Questions about the matrix below. Indices start at 0.
1) Find the entry at row 0, column 0.
2) Find the entry in the bottom-left corner.
3) Find the top-right entry.
4) Find the top entry of the column that holds the largest entry.
5) Find the entry in the bottom-right corner.
6) Find the bottom entry of the column that holds the largest entry.
7) Find the entry just left of 4.
8) Find the entry in row 0 and column 1.
[[-38 -43  -4 -16 -12 -43   0 -26 -17 -42  33 -40 -34 -26]
 [  1   9  12   4   1  -1  27   5   1 -13  31  -3 -25  -6]]
1) -38
2) 1
3) -26
4) 33
5) -6
6) 31
7) 12
8) -43

Questions about the row below.
1) Give the entry just left of 571.
2) Give the entry just right of 571.
3) Give the third smallest entry.
[-51, -242, 571, 551, -559]
1) -242
2) 551
3) -51

x =
[[ 31  25  32  17  36  -1   1  22  -9 -12  35  24 -10 -33  35]
 [ 22   9 -19  26  21  34  16  36  16  17  22  35  28  -5 -38]
 [ 26  45  44  43 -16  10  44 -14 -15  29   5  16  31  21  18]
 [ 39  35  26  14  39   9  -4  25 -13 -17  26  19 -13 -31  37]
 [  4  10  34  41   9  21   3 -11  45 -11  32  12  19  30  23]
 [  5  16  -9  24  15 -18  30  46  11  -3  23 -28  28  13 -18]
 [  2  16  10  34  25  38   6  21  20  33  16  26  12  -8 -26]]
The first entry on the main diagonal -> 31
Which number is the fourth entry in reading order?
A: 17
The largest entry in the last row -> 38
The entry directly below the centre entry -> -11
Which number is the bottom-right entry?
A: -26
Which number is the 3rd entry on the main diagonal?
A: 44
Which number is the entry just left of the centre entry?
A: -4
The third entry in reading order -> 32
Which number is the bottom-left entry?
A: 2
The 2nd smallest entry -> -33
Which number is the entry just right of the centre entry?
A: -13
The last entry of the smallest entry's row -> -38
The entry directly above the centre entry is -14
Which number is the median of all entries?
A: 18
The entry just left of -33: -10
Which number is the entry at the centre?
A: 25
The maximum: 46
The largest entry in the last column is 37
Which number is the top entry of the column that holds the largest entry?
A: 22
Which number is the first entry in the row that holds the largest entry?
A: 5
The largest entry in the first row is 36
Which number is the entry directly below -12?
A: 17
The entry just right of 4 is 10
Which number is the entry directly above 11?
A: 45
Which number is the first entry on the diagonal from the top-right corner?
A: 35
Which number is the entry just right of the largest entry?
A: 11
The entry directly below 41: 24
Which number is the second-last entry, reading row by row?
A: -8
The entry just left of 33 -> 20
Which number is the entry just right of 43?
A: -16

Questions about the table below. Rows and columns are numbered from 0.
1) Read off the entry directly below -165.
2) Read off the entry directly below -18.
3) Read off the entry in row 0 and column 0.
4) Read off the entry at row 0, column 1.
5) Read off the entry in row 2 and column 0.
6) Read off the bottom-left entry.
7) Read off the entry in the bottom-right corner.
8) Read off the entry in row 1 and column 0.
-69; 75; -21; -44; -13; 97; -55; -59; 16; 159; 37; 117; 164; -42; 106
-33; 2; 296; 34; -20; -182; -39; 31; -39; 67; 30; 6; 141; -35; 116
-203; -40; 122; 254; -39; -12; 171; -50; 85; 2; 40; 40; 11; 300; -277
170; 25; -9; -63; -14; -198; -49; -118; -64; 13; 26; 60; 9; -98; 165
124; -37; 36; 17; -18; 90; -97; -42; 23; 86; 9; 37; -119; -33; 124
-488; 209; -19; -88; -24; -29; -253; 119; -15; 320; -296; 22; 208; -21; 189
11; 51; 290; -170; 31; -324; -24; -235; 79; -185; 288; -273; 33; -7; 122
3; 69; -34; -115; 40; -53; -6; -171; 42; 21; 91; 80; 59; -48; 73
128; -108; 91; 42; -420; -179; -40; -254; -206; -165; 142; 75; 70; 51; 201
-17; 48; 21; -43; -41; 30; -22; -164; 14; 48; 117; 121; 141; -23; 103
-117; 51; 52; -7; -76; -84; -29; -64; -46; 90; 31; 124; 254; -10; 113
1) 48
2) -24
3) -69
4) 75
5) -203
6) -117
7) 113
8) -33

425; -34; -25; -99; 120; 46; -98; 148; -321; -18; 567; 11; 86
-176; 89; 61; 266; -125; -20; -212; -78; 168; -176; -200; 60; 174
Counting starts at 0.
Read off the entry just right of -20.
A: -212
Read off the top entry of the column that holds the largest entry.
A: 567
Read off the minimum.
A: -321
The entry directly above 174 is 86
Read off the entry at row 0, column 2.
A: -25
The entry in row 1 and column 1 is 89
Read off the entry in the bottom-right corner.
A: 174
The entry directly below 148 -> -78
The top-left entry -> 425
The entry just left of the largest entry is -18
Read off the entry directly below the largest entry.
A: -200
The entry just right of -200: 60
The entry just right of 567: 11
